Small tables with named rows and columns. After each table, cells are looked up by row and column.

Tuni.tsv
	Suvuv	Komape	Momotem	Riposak	Zet	Sib
Limu	56.4	71.8	94.5	26.4	61.9	18.3
Far	30.8	57.8	82.0	42.0	77.9	14.8
Monuse	33.8	88.2	70.8	49.3	70.3	22.0
Bil	25.9	79.3	55.7	44.8	75.4	38.2
Rek	36.4	25.8	19.1	41.3	72.5	93.8
Vabu	14.7	85.8	72.3	47.9	81.2	22.6
Tofusa	53.2	76.9	96.0	45.5	62.8	20.2
Tereb	35.6	90.9	69.9	50.3	77.9	20.7
Pes	15.2	45.7	71.9	26.9	85.3	32.9
Zutazo	74.6	62.5	93.2	38.9	47.6	16.7

Tereb, Momotem -> 69.9
Vabu, Suvuv -> 14.7
Rek, Suvuv -> 36.4
Tofusa, Momotem -> 96.0
Far, Suvuv -> 30.8
Tereb, Suvuv -> 35.6
Tereb, Zet -> 77.9
Tofusa, Zet -> 62.8
Monuse, Zet -> 70.3
Limu, Sib -> 18.3
Limu, Riposak -> 26.4
Zutazo, Zet -> 47.6
Vabu, Sib -> 22.6
Rek, Riposak -> 41.3

Kom
fields: Tel, Kep, Voni, Zes, Davupez, Leb, Zak, Faliban
Rumuta: [60569, 69089, 21331, 64717, 13161, 78105, 5083, 13221]
Pevubi: [40308, 46783, 43510, 64352, 24562, 55202, 37624, 43019]
Dubidut: [56051, 60973, 30220, 70125, 22225, 77101, 22614, 24034]
Beb: [40925, 27753, 57577, 22353, 68090, 20331, 60975, 50821]

Rumuta, Kep => 69089
Pevubi, Faliban => 43019
Rumuta, Zak => 5083
Beb, Faliban => 50821
Rumuta, Voni => 21331
Pevubi, Kep => 46783
Dubidut, Zak => 22614
Pevubi, Voni => 43510
Beb, Zak => 60975
Dubidut, Leb => 77101
Beb, Kep => 27753
Beb, Leb => 20331
Pevubi, Tel => 40308
Rumuta, Tel => 60569
Beb, Zes => 22353
Pevubi, Zak => 37624
Beb, Voni => 57577
Dubidut, Faliban => 24034
Pevubi, Davupez => 24562
Rumuta, Leb => 78105

Danalan:
|  | Forog | Lani | Zamarak | Posodi | Fezop | Lufure | Riseno | Vina |
|---|---|---|---|---|---|---|---|---|
| Pumaloz | 385 | -465 | 49 | 313 | 71 | 48 | 312 | 153 |
| Gomis | 348 | -28 | 275 | 314 | 56 | 155 | 258 | -11 |
| Zemu | 98 | -290 | 161 | -181 | -89 | 200 | 6 | -251 |
| Lik | 1 | -89 | -388 | -94 | 556 | 57 | 6 | 119 |
| Zek | -49 | 388 | 87 | 383 | 449 | 482 | -12 | 74 |
| Rig | 203 | 282 | 239 | -281 | 413 | 236 | 362 | 186 |
| Pek | -175 | 164 | -619 | -14 | 555 | 170 | -223 | -311 |
| Pak | -261 | 322 | -185 | 29 | 278 | -19 | -124 | -429 |
| Mokigu | 213 | 235 | 132 | -236 | 415 | 56 | 82 | 195 |
| Gudu | 536 | -441 | -134 | 327 | 11 | -112 | 253 | -564 |

What is the Zamarak of Lik in Danalan? -388
What is the Fezop of Zemu in Danalan? -89
What is the Vina of Mokigu in Danalan? 195
What is the Posodi of Zemu in Danalan? -181
What is the Lani of Rig in Danalan? 282
What is the Lani of Pek in Danalan? 164
What is the Lufure of Lik in Danalan? 57
What is the Forog of Pak in Danalan? -261
What is the Lufure of Mokigu in Danalan? 56
What is the Riseno of Pek in Danalan? -223
What is the Fezop of Mokigu in Danalan? 415
Row with the largest Lufure: Zek

Mit =
             Dap      Rul      Kur     Supa      Nos    Sased    Puvif   Sopopo
Repugon   32.528  -49.835  -10.809  -74.758  -18.536  -94.321  -77.785  -78.015
Bolesaf  -72.461   13.174  -45.089   40.523  -40.245   68.397   28.376   -1.306
Gozusen  -12.692   21.191  -85.922   -2.925  -38.169   14.226   -4.388  -79.858
Nudomo   -87.185  -27.510    4.444   58.224  -73.963   32.158   43.499  -62.667

What is the Sopopo of Repugon in Mit? -78.015
What is the Sopopo of Gozusen in Mit? -79.858
What is the Dap of Gozusen in Mit? -12.692
What is the Nos of Bolesaf in Mit? -40.245
What is the Kur of Repugon in Mit? -10.809
What is the Rul of Gozusen in Mit? 21.191
What is the Nos of Repugon in Mit? -18.536
What is the Dap of Repugon in Mit? 32.528
What is the Sased of Nudomo in Mit? 32.158
Row with the largest Rul: Gozusen

Lasin:
|  | Pevi | Lufabi | Zevom | Bolipeg | Vobase |
|---|---|---|---|---|---|
| Fesova | 168 | 225 | 230 | 125 | 89 |
| Galivig | 210 | 1 | 123 | 208 | 160 |
| Poboz | 215 | 99 | 60 | 207 | 144 |

Lufabi of Fesova is 225
Pevi of Galivig is 210
Bolipeg of Galivig is 208
Zevom of Galivig is 123
Pevi of Poboz is 215
Zevom of Fesova is 230
Vobase of Poboz is 144
Vobase of Fesova is 89
Bolipeg of Fesova is 125
Bolipeg of Poboz is 207
Lufabi of Galivig is 1
Zevom of Poboz is 60
Pevi of Fesova is 168
Vobase of Galivig is 160
Lufabi of Poboz is 99
Which row has the largest Lufabi? Fesova

Pez
|  | Nela | Mirob | Fanumor | Zorim | Dal | Senup | Sok | Gud | Tas |
|---|---|---|---|---|---|---|---|---|---|
| Sazufot | 81 | 106 | 166 | 86 | 185 | 100 | 180 | 56 | 85 |
| Toli | 111 | 48 | 84 | 110 | 151 | 198 | 111 | 180 | 165 |
| Gaka | 62 | 188 | 65 | 157 | 195 | 184 | 134 | 167 | 183 |
| Garosed | 74 | 154 | 142 | 142 | 152 | 71 | 190 | 114 | 106 |
| Lufe | 241 | 55 | 125 | 121 | 174 | 216 | 86 | 155 | 139 |

What is the Tas of Gaka in Pez?
183
What is the Fanumor of Garosed in Pez?
142
What is the Dal of Toli in Pez?
151
What is the Gud of Garosed in Pez?
114
What is the Dal of Garosed in Pez?
152
What is the Tas of Toli in Pez?
165
What is the Senup of Sazufot in Pez?
100
What is the Mirob of Sazufot in Pez?
106
What is the Mirob of Toli in Pez?
48
What is the Zorim of Toli in Pez?
110
What is the Tas of Sazufot in Pez?
85
What is the Fanumor of Gaka in Pez?
65
What is the Gud of Toli in Pez?
180
What is the Dal of Sazufot in Pez?
185
What is the Nela of Toli in Pez?
111
What is the Tas of Lufe in Pez?
139
What is the Fanumor of Toli in Pez?
84
What is the Nela of Garosed in Pez?
74
What is the Nela of Lufe in Pez?
241
What is the Zorim of Sazufot in Pez?
86

